In the rows, 128 means zero.
R: rows in several groups, each row roughly a mix of its group's directions
R (190 x 10)
[[143 100 118  97 151 110  99 142 113 163]
 [128 102 122 102 122 139  98 109 138 178]
 [112  89 112 140 180 140 119 118 141 139]
 [170 137  99 113 111 144 137 140 140  87]
 [116 136 138 139 173 135 155 129 143  83]
 [113 132 103 149 113 151 122 108 164 169]
 [125 139 106 165 136 172 133 120  92 124]
 [127 104 137 103 142 144 128 138 142 187]
 [129 174 152 125  91 107 109 123 106 138]
 [179 114 133 153 127 158 151 124 152 128]
 [105 115  80 120 119 139 102 155 105 143]
 [121 150 107 142 147 153 155 118 168 100]
 [100 118 156 121 130 173 133 110 142 161]
 [ 97 134 102 146 129 140 130  73 134 145]
 [134 122 103 146  93 120 149  97 139 168]
 [148 122 115 111 167 149 106 121 126 173]
 [133 123  83  92 136  89 120 143 120 116]
 [140 163 107 121 124 135 129 156 149  80]
 [145 134 111 159  80 104 115 125 137 154]
 [117 123 153 100 153 109 136 162 106  93]
 [137 120 127 142 160 101 168 123 117  88]
 [151 117 123 137 174 163 158 132 120 112]
 [136 139 132 136 144 165 120 131  76 157]
 [120 126 179 116 138  93 156 128 133 106]
 [146 130 119 106  88 135 174 105 114 137]
 [141 136 101  83 148 126 146 133  90 145]
 [174 150 113 110 116 108 156 151 115 110]
 [ 79 140 139 149 121 170 117 116 142 131]
 [142 124 119 111 117 109  98 183 146 117]
 [180 151  91 109 120 121 139 136 116 119]
 [176 151 110 115 136 104 140 154 104 119]
 [189 100 118 145 140 132 148 125 126 127]
 [148 146 130 141 139 145 154 156 162  89]
 [138 151 176 110 126 103 113 160 119 140]
 [154 139  93 144 135 115 124 137 153 175]
 [151 120 119 130 135 166 137  98  80 131]
 [117 149 116 118 146 164 164 119 160 101]
 [107 115 146 132 145  99 109 107 106 173]
 [106 102 145 126 158  99 132 133 125 175]
 [156  86 103 123 154 158 133 123 145 145]
 [136 111 101 128 131 163 151  80 132 142]
 [169 132 125  86 142 110 106 136 118 156]
 [142 172 158 127  87 105 134 135 115 121]
 [147 137 128 143 135 164 158 148 162  98]
 [117 103 103  95 167 128 118 125 149 158]
 [164 109 117 130 133 167 150 142 159 149]
 [110 122 139 106 120 142 107 145 138 186]
 [ 98 135 112 138 157 159 138 114 164 102]
 [130 132 170 128  83 127 132 116 106 160]
 [124 151 164 112 130 115 127 180 107 119]
 [ 96 130 116 140 113 172 114  97 152 144]
 [130  92 117 138 141 185 117 115 144 129]
 [ 86 110 128 103  90 136 110 121 124 157]
 [104 142  93 166 115 131 136 125 167 114]
 [ 97  92 137 128 140  79 137 131 137 106]
 [145 153  89 132 102 162 117 141  98 130]
 [122  95 159 135 104 160 164 129 133 147]
 [164 114 115 136 154 137 165 100 126 101]
 [126 146 122 117 168 175 126 126 116  96]
 [135 107 120 152 163  87 147 149 116 106]
 [143 127 119 102 173 142 167 134 152 115]
 [126 182 162 131 110 114 123 156 136 124]
 [ 78 116 156 119 132 163 128 107 114 134]
 [119 140 113 122 132  94  86  98  96 136]
 [131 156 148 153  94 141 159 116 111  98]
 [142 129  96 125 134 158 147 149 156  87]
 [157 137 146  87 147 165 132 103 133 141]
 [141 119  82 117 173 118 140 143 147 120]
 [117 174  77 119 121 128 146 122 118 130]
 [153 160 172 126 129 147 139 116  99 146]
 [130 193 138 130 111 109 110 134 121 121]
 [181 136 140 105 117 137  97 142 124 152]
 [148 123 135 123 162 155 162  88 123 114]
 [134 150 154 107 110 101 121 137 178 139]
 [128 123 105 168 131 160 152  97 154 133]
 [133 154 152 116 114  81 110 153 122 104]
 [130 143 142 144 124 169 163 154 160 117]
 [105 134 129 121 120  80 162 164 129 127]
 [122  94 102 130 155 131 113 146 137 175]
 [ 95 108 125 147 103  88  95 137 123 142]
 [126 145  77 111 158  92 134 134 124 124]
 [138 148 177 123  97 115 119 139 121 162]
 [131 117 147 136 123 163 174 154 157 132]
 [109 149 127 107 113 107 115 159 176 136]
 [120  88  97 103 147 114 119 120 116 165]
 [113  87 100 117 108 123 123 146 116 169]
 [122  96 113 127 146 118  97 157 137 171]
 [112 147 159  90 147 116 135 146 122 167]
 [120  91 145 106 122 132 108 145 152 172]
 [133 159 158 133 118 102 105 174 127 114]
 [112 135 154 135 133  80 130 112 102 161]
 [121 112 128 110 120  99 136 109 186 136]
 [132 125 113 146 113 125 147 108 136 190]
 [146 132 127 138 169 117  98 163 156 145]
 [107 133 114 120  93 131  84 148 142 158]
 [120 155 112 169 125 119 139 124 103  85]
 [159 105 122 131 137 148 120 104  75 129]
 [153 146 169 123 127 119 123 177 116 121]
 [123 145 159 123 144 149 123 132  76 101]
 [134 123 160 119 110 140 171 112 105 161]
 [136 115 139 128  88 133 164  90 112 151]
 [119 186 141 131 116  94 142 143 123 124]
 [149 142 124 151 157 101  96 145  95 112]
 [145 122 144 109  94 119 178 114 103 127]
 [105 104 135  95 178 106 123 127 141 130]
 [112 111  85 129 121 115 106 156 167 119]
 [126 153 112 147 117 125 122 105 119  69]
 [177 129 133 111 168 119 101 127 117 142]
 [108 115 162 172 139 114 110 140 155 145]
 [124 144 152 110 114  98 136 143 182 127]
 [104 137 136 117 128  91  98 119 102 167]
 [104 102 122 156 155 142 166 127 151 109]
 [126 137 131 132 160 119 105 175 165 117]
 [149 160 120 109 134 124 154  96 124  85]
 [137 117 124 100  92 127 172 101 108 133]
 [154 131 135 162  93 130 167 128 118 101]
 [136 120 125  78 133 145 125 110  91 155]
 [122 138 117 126  77 140 158 100 115 103]
 [129 134  81 107  96 148 115 143 117 156]
 [120 129 132 102 150  78 127 133 134  87]
 [187 114 132 130 129 166 139 124 130 143]
 [100 155 128 143  90 106 109 163 119 131]
 [117 148 107 114 127  83  97 110  97 127]
 [124 103 147 136  84 106 122 112 134 168]
 [138 130 112 111 176 168 144 138 119 108]
 [ 92 152 163 134 129  83 117 122 117 122]
 [172 149 118 144 132 117 129 157 100 159]
 [138  95 162 155 138  82 115 132 124 123]
 [129 117 133  71 135 112 112 148 102 147]
 [106 165  81 119 142 111 109 125 119 109]
 [129  98 115 106 159 135  93 130 144 165]
 [114 154  91 101 147  94 126 155 130 141]
 [124 129 121 178 141 160 149  96 117 134]
 [121 110 123 131  85 116 150  86 102 116]
 [118 139 109 120  99 131  78 148 137 160]
 [ 93 153 140 118  98 124  86 147 128 147]
 [128  89 162 111 115 103 120 119 118 166]
 [ 90  82 139 134 138 136 149 145 100 120]
 [120 116 115  96 138  75 132 149 148 113]
 [142 160 119 136 153 148 147 109 171 105]
 [140 143 108 146 146 122 131 102 115  72]
 [100 136 111 180 132 141 135 130 135  91]
 [101 120 151 152  86 117  98 120 102 134]
 [144 149 146 105 118 112  91 169 138 149]
 [109  96 134  93 144 119 107 142 153 163]
 [108 129 154 118 145 124 119 141  90  81]
 [115 115 109 109 165 151 102 118 136 169]
 [120 143 115 155 131 119 160 113 114  76]
 [133 140  71  97 124 142 127 107 109 129]
 [133 129  83  98 120 127  95 143 126 161]
 [119 104  82 161 135 100 137 151 131 117]
 [ 80 148 134 115 130 106 126 150  97 104]
 [117 123 106  93 156  82 118 136 143 110]
 [166 129 130  98 124  99 155 149 109 100]
 [138 154 107 115 135 138 106 145 120  73]
 [141 147 117 124 116 156 121 155 153  79]
 [126 139  96 155  85 137 133 104 159 137]
 [144 139  99 128 125 147 123 134 141  68]
 [ 92 117 121 125 129  88 118 139 108  86]
 [151 125 171 165 144 103 117 139 103 131]
 [128 106 147 125 135 138 168 171 159 127]
 [162 151 111 112 155 108 135 158  96 134]
 [ 88 129 110 117 126  96 103 149 106 100]
 [103 128 111 116  90  91  98 139 134 151]
 [ 78 113 126 132 128 156  99 101 138 112]
 [147 128 146  90 142 114 144 154 101  93]
 [160  97 120 138 139 143 121 127  76 113]
 [118 102 123 124 127  78  98 143 161 129]
 [117 136 148 114 132 143 124 125  82  81]
 [ 98 161 167 150 107 129 102 120 117 116]
 [136  98 171 150 116 162 116 105 128 140]
 [126 113  96 121 129 160 147  78 131 142]
 [ 98 129 126  89 122  91 112 159 123 109]
 [121 115 105 121 123 125 121  64 141 146]
 [144 125 160  90 105 103 110 120 116 160]
 [108  99 139 147  98  86 109 135 117 149]
 [133  93 110 130 146 174 147 125 147 152]
 [121 114 140 121 164 154 108 128 123 179]
 [141 128 158  83 124 141 115 129 140 171]
 [127 147 124 123 163 147  98 165 161 119]
 [125 167  88 110 126 162 142 136 142 108]
 [139 111 128 110 116 103 137 158 174 100]
 [142 123 100 175 142 111 120 133 109  92]
 [109 134 104 135 170 136 149 137 159  95]
 [149  98 129 130 144 139 130 120  69 116]
 [174 132  98 117 130  93 126 134 103 107]
 [149 119 122 110 174 163 156 138 113 116]
 [122 136 124 125  74 136  98 126  99 151]
 [ 92 139 113 121 145 125  97 102 133  86]
 [ 98 112 122 128 128  92 133 144 179 121]]
which group is each row in? (one row of each group first)
[122 118 141 182 101 119 108 107 149 117]
(104)
[136 126 133 174 159 126 158 130 138  93]
(135)
[143 104 135 116 131 137  89 146 137 177]
(60)
[107 117 136 130 123  71 108 123 161 121]
(42)
[142 170 132 136  98 101 145 108 104 106]
(84)

[129 118 142 157 161 112  83 147 149 120]
(104)
[115 132 122 127  70  91 133 137 137 147]
(135)
[144 158 123 123 115 132 107 149 141  73]
(84)
[106 121 128 130 136 106  82  95  99 145]
(84)
[100 121 182 150 122 135 102 135 133 108]
(84)
[152 142 121 126  92 135 158 139 175 128]
(104)
[124 143 148 122 120  99 117 176 120  92]
(42)
[100 127 109 101 103 158 139  93 110 109]
(104)
